0: [-18  -7 -14   9  27  -4   8  14  35 -33  29 -15   5   6 -24 -13]
1: [-19  68 -11  -1  -6 -36  20 -15  25 -32 -51  41 -43 -72  18  25]
2: [  0   1 -26   5  52  31   9  15 -23  28  83 -20 -16  14 -33 -10]
3: [ -1 -31  23  47 -42 -84   2  33   3   6 -52  50  20   6  41   0]
4: [  1  -7 -10 -30  51  80   1 -33 -28  -2  34 -53 -19  24  -4  16]
5: [  5  34  10  -8   5 -36  20  17 -27  38 -28  18 -10 -22  38  17]
6: [  19   56   -6   63  -13 -127  -12   43    9    6   75   12  -45  -14
  -32  -39]
7: [  5  35  13  -8   6 -29  15  11 -24  38 -22  21 -10 -27  33  17]
8: [-16  -3 -22   2 -10  25   2 -16  14 -45 -57  20  43 -28  13  24]
9: [-11 -35  -8 -21 -14  51 -15 -12  20  -6  -8 -11  40  17 -18 -11]
10: [-26  77  19 -33  16 -20  19  35  16  22  18 -12  10   4 -51 -35]
11: [ -7  76   9   7   6  20  24  17  -2 -38  -1 -17 -22   2  -4  -1]
12: [  20   56   -5   61  -14 -127    1   40    9    5   70   14  -47  -15
  -31  -38]
13: [  1  71  51   5  -2  -1 -19  44   5 -28  35 -51  -1  86 -39 -35]

[  1 -11  -8 -24  45  77  -5 -35 -20   1  44 -58 -26  34  -3  11] 4 2 9 0 11
[-24  58  13  32  -6  -5   3  17  15 -74 -13 -28 -48   3  -7  -4] 11 0 1 13 10
[-20  -8 -25   0  -8  25  -2 -11  25 -43 -62  24  49 -31  19  26] 8 9 0 1 7
[ 11 -61  -3 -35 -40  60 -32 -86   7  11  30  21   0 -34 -42   9] 9 4 8 0 2
[  6  -6  36 -65 -24  28 -38 -51  -2  41  -6   5 -19   8 -24 -16] 9 4 7 5 10
[-17 -14 -23   5 -10  18   1 -15  24 -46 -53  22  45 -29  16  23] 8 9 0 1 7
[ 42  27  47  28  37  32  47  60 -51 -26 -44 -82  64  69  69  15] 11 13 5 7 4
[ -1  -8  -5 -17  53  73  -6 -31 -20  -6  44 -56 -35  36  -3   8] 4 2 0 9 11
[ -1 -20 -10 -26  46  84  -1 -38 -16  -8  41 -50 -29  27   4  18] 4 2 9 0 11
[ -2 -29  29  48 -44 -86  -1  31  -1   8 -51  52  14   9  29 -12] 3 5 7 8 0
[ 37 -17  39  62 -59 -16 -61  27  38 -31 -49 -14  -4  65  12 -21] 3 9 13 0 8
